(in the rows, 128 means zero)
One turn or mirror swaps these rows in pairs. Which row does each one swap with?
The rows were stretched afterwards, more along some directions than others.
vemig: [129 143 179  93 101  87  90 136 146 114 131 159 158  89 115 152 112 148
 115 110 140 125 126 108 170 115 104 102 126 105]
fitug: [130 139 171  88 111  92  98 137 122 117 146 162 174  92 113 147 117 157
 114 114 141 131 129 104 159 120  98 118 134 105]
Turub: [103 115 168 122 152 123 122 105 144 136 112 138 133 125 104 126 140 124
 126 116 128 118 139 111 137 128 129 110 122 114]
kalof: [127 102 178 127 140  82 124 113 148 107 118 151 136 101 102 152 126 155
 104 107 131 111 127 119 161 149 120 105 133 100]
Vobu: [128 105 166 121  97 115 109 151 123 143 129 157 144 100 112 158 140 134
 115 130 131 120 137 118 171 125 116 128 104 118]
zuzoz: [111  91 167 137 159  84  91  94 139 123 131 174 173  96  97 134 136 152
  98 121 123 109 126 126 174 154 126 119 155  94]
Fizi: [119 113 163 118 138 130 118 114 141 128 114 128 124 104 101 131 122 136
 124 116 125 119 146 130 126 130 141 118 137 104]
mol: [115 129 166  95  90 101  93 118 154 124 137 168 177 106 121 137 126 126
 118 119 146 124 122 100 153 140 108 111 106 132]
dufuf: [116  95 174 131 158  91  96 112 142 120 120 153 151 104  94 140 145 152
 102 108 126 114 122 111 171 151 120 110 131 103]
Zed: [127  98 176 120 150  87 113 107 130 109 139 162 165 106 111 140 121 147
 111 117 127 119 120 109 157 149 119 113 139 102]
buv: [129 116 146 135 121 129  96 120 129 132 112 161 125 101 103 147 138 151
 144 144 118 127 125 121 131 143 131 108 132 120]
dulo: [115 126 157 119  99  91  94 119 156 128 139 161 172  89 119 149 126 122
 113 129 144 126 118 101 187 141 120 111 115 121]
Viduf: [131 112 134 134 125 135 110 119 121 141 128 162 121  97 111 149 144 141
 138 155 121 120 131 121 144 131 123 119 136 118]
pufo: [130 131 163 108 141 113  99 104 138 109 124 159 168  89 122 136 140 142
 108 140 119 122 126 116 147 150 126 110 140 105]
legu: [113 119 157 112 146 105  88  98 132 117 115 169 173 122 129 131 119 137
 129 135 123 130 119 128 149 174 117  98 158 118]
Pomu: [131 123 158 129 135 110  91 130 122 143 113 166 126  93 112 155 138 127
 148 137 130 111 115 111 146 127 120 114 138 100]
Lufe: [124 145 169  91 115  82 100 125 138 130 138 156 172  96 120 141 112 143
 109 117 149 129 141 109 184 117 108 114 138 107]
lur: [119 123 144 142 133 115 109 109 147 100 129 164 135 111 129 137 131 152
 119 161  97 106 144 112 167 150 134 110 129 133]
nus: [139 116 168  88 121 121  95 114 116 130 128 176 176  89 122 143 127 128
 106 151 138 129 133 120 153 151 119 117 154  91]
vigas: [107 119 146 131 148 112 137  90 137 115 128 139 154 114 112 119 133 115
 116 130 136 127 131 129 143 150 134 109 156 120]
Tob: [131 131 173  95 120  86 107 132 122 137 134 150 168  80 109 152 119 137
 112 114 148 133 132 119 178 111 112 123 141  90]
mitop: [117 115 163 137 126 117 119  91 151 138 111 148 139 118 133 146 113 106
 130 157 134 133 138 114 174 148 126 115 133 107]
gadi: [119 120 146 136 133 132 147  88 139 125 122 132 153 100 111 120 132 115
 122 144 142 134 128 126 153 145 144 115 150 118]
Tep: [115 119 156 131 115 118 102 125 140 121 126 148 120 100 117 145 138 139
 143 149 110 119 128 110 138 132 129 104 115 126]
Donen: [119 117 150 139 130 135 120 112 138 134 121 136 125 107 105 129 130 134
 121 125 117 137 139 132 127 130 147 116 137 109]
golo: [125 116 155 130 116 122  91 126 127 134 114 162 130 102 103 153 140 139
 141 142 124 133 120 106 133 152 123 104 132 116]
Vafum: [124 139 154 142 115 122 131 100 148 125 117 146 129 107 127 151 107 124
 130 151 119 117 137 111 153 139 127 122 130 112]
tuvu: [128  78 170 104 128 112 138 114 139 135 100 140 137 114 115 152 121 125
 109 144 131 108 152 138 175 150 137 121 143 104]
gusos: [123 117 148 149 135 129 118 103 143 134 111 136 129  94 107 123 144 122
 109 125 125 124 137 143 133 142 151 115 142 115]
merap: [133 119 150 145 114  85  95 104 139 124 129 186 152  97 117 134 146 133
 116 146 128 123 134 138 172 140 116 112 133 122]
bip: [125 118 157 137 116 131  98 114 126 139 120 170 127  92 107 146 137 133
 149 153 121 119 130 107 141 136 128 109 137 110]
doz: [128 118 156 107 144 122 103 100 120 130 130 168 172  87 117 132 133 132
 118 158 128 109 122 120 152 143 135 113 172  93]
fefam: [123  91 189 107 146  87 110 122 125 118 135 157 165 116 101 150 132 144
 103 102 135 114 121 109 149 141 103 115 139  93]
Zeku: [107 131 141 147 129 113 110 116 140 134 122 159 141 109 118 138 125 133
 127 134 123  99 119 128 153 132 124 130 148 131]
Mevi: [121 125 176 117 113  67 108 125 165 149 125 163 172  92 118 149 109 118
 115 115 142 107 116 107 174 122 122 116 128 103]
Zot: [111 125 152 133 107  80 131 120 155 129 132 145 137 117 113 142 121 134
 109 103 139 111 143 127 157 123 120 110 124 132]
Kune: [115 138 159 122 112 113 122 125 130 146 138 159 160 118 141 140 113 114
 135 136 126 113 122 103 160 109 130 121 129 123]
lofa: [114 138 174 111 125 105 118 120 148 128 146 151 167 117 136 142 104 124
 130 134 134 115 121 102 181 105 119 120 138 114]
Bepib: [130  98 171 125 160  85 119 109 148 128 126 148 156 113 100 134 131 148
 106 111 141 116 126 117 165 160 121 112 143  90]
guzan: [111 141 160 119 127  87 112 125 143 120 118 149 139 130 115 123 124 131
 107 120 129 110 121 118 140 149 110 107 142 124]
nam: [137  99 170 109 101 118 104 147 137 149 137 154 158  95 121 157 131 126
 116 137 135 123 147 114 174 116 117 131 106 108]
bezev: [126  99 176 112  92 118  96 148 131 144 143 172 165  94 126 159 129 131
 116 137 128 124 127 106 173 117 116 124  99 113]
Mufo: [123 123 147 133 124 131 111 108 135 130 114 137 127 101 105 129 135 128
 117 126 126 121 149 123 124 150 145 124 133 118]
fusud: [133 113 164 116 141  76  90 109 137 124 130 163 170  94 120 137 138 150
 114 136 122 109 132 139 161 146 121 112 157 105]
Vodog: [128 114 153 116 117 107 111 112 133 115 136 177 147 111 130 142 112 137
 113 169 123 117 156 114 187 149 121 112 144 117]
bosa: [124 112 182 102 128  89 122 116 164 143 113 144 162 104 115 155 130 111
 115 112 155 114 122 121 171 123 105 123 118 106]
Bab: [133 106 167 130  92 114 107 139 133 146 136 168 160  97 124 148 129 114
 117 154 135 116 133 119 168 125 121 126 114 112]
ragiv: [124  90 164 123 140 110 128 113 133 134 108 143 142 105 109 160 126 126
 113 129 130 102 141 132 150 152 135 128 160  89]
gav: [131 111 173 136  91 116 100 136 149 137 138 166 154  98 126 144 135 121
 112 140 132 118 125 113 178 118 117 114  99 121]
mosa: [116 120 160 128 126 107 108 117 140 147 146 164 165 116 139 141 104 112
 137 144 130 104 120  95 177 111 127 126 137 118]
Fel: [120 128 138 137 142 123 146  97 120 128 123 140 157 106 115 114 127 116
 122 150 137 126 124 136 142 143 145 119 170 107]
Tobi: [123 101 167 136 120  99 114 121 140 161 133 146 164  76 109 156 129 109
 108 108 151 117 110 123 154 118 132 127 136  89]
Pofur: [152  96 154 114 133  91 112 104 136 145 126 171 159  96 113 150 146 144
 107 143 140 112 147 141 175 144 109 126 148  98]
miro: [134  86 163 119 127 114 138 128 138 126 101 131 134 118 105 166 137 127
 109 140 134 119 141 137 165 151 129 116 141 103]
lolu: [117 131 171 108  97  98  88 120 174 120 111 157 166 106 124 147 124 132
 118 119 135 132 128 110 165 153 104  95 106 138]
Bivi: [123  99 153 124 115 111 120 105 151 111 129 167 139 120 121 142 138 138
 109 169 117 106 155 121 185 150 124 103 126 132]
dizud: [125  94 173 106 127  96 129 122 138 127  96 126 135 106 107 181 126 138
 102 116 135 115 144 133 165 148 121 119 147 100]
ditur: [135  87 171 108 135 122 139 123 136 126 100 132 138 123 108 164 133 141
 120 128 130 110 138 127 158 153 126 115 143 110]
nat: [130  87 179 125 149  92 113 106 144 110 130 149 159 112  97 139 138 152
  90 113 135 117 129 129 163 158 111 116 137 101]
nidam: [143 106 161 141 146  91 118  93 145 144 124 163 162 113 115 132 140 131
 121 148 143 124 132 129 176 142 120 114 143 107]
vuzop: [129 143 171  91 111  79  95 135 130 117 134 159 167  94 114 151 109 143
 114 122 143 128 132 117 165 121 103 108 149 101]
Didi: [104 153 146 152 108 105 113 121 148 143 132 161 151 111 121 122 122 115
 125 131 129 111 107 101 142 123 128 115 126 137]
rakoz: [118 141 175 133 121 104 113 111 149 139 125 161 166 105 141 145  99 122
 133 137 129 119 113  96 167 120 115 114 138 112]
Felob: [107 113 142 143 137 119 144  89 130 134 128 144 162 104 124 110 129 110
 119 143 133 120 126 135 145 148 146 117 147 126]
zag: [135 117 160 132 141  79 114  93 139 144 129 174 170 104 123 123 121 126
 129 147 136 123 138 125 170 142 128 111 159 102]
lelot: [114 114 153 117 142 127 134  97 117 124 116 142 156 114 112 118 133 123
 110 141 138 127 118 129 145 154 133 113 160 116]
sokaz: [116 120 169 100  99 112  91 133 164 125 132 154 168 102 119 145 130 128
 119 125 141 118 125 111 171 141 119 115 108 126]
muman: [126 122 147 135 144 107  95  97 147 117 119 155 169 109 118 139 134 133
 110 139 122 118 121 130 162 176 117 109 149 121]
paro: [111 119 168 126 137 118 117 107 137 132 118 148 140 103 107 119 134 135
 121 113 120 122 137 119 134 125 139 115 122 112]
faf: [138 102 172 116 138  79  92 100 142 126 126 176 168 101 107 143 144 141
 116 137 136 121 138 127 182 152 106 100 151 106]
bovo: [119 110 169 120 121  92 106 124 145 147 126 160 156  82 124 134 103 109
 119 138 124 111 118 125 154 127 142 123 145  89]
tam: [110 112 150 129 128 115 111 107 142 135 129 143 142  94 104 120 124 120
 119 123 130 118 151 126 139 132 145 123 140 108]

mitop swaps with legu
muman swaps with Vafum
Zot swaps with Tobi
Tep swaps with fusud
guzan swaps with bovo
Fizi swaps with nat
dizud swaps with Felob
bip swaps with faf

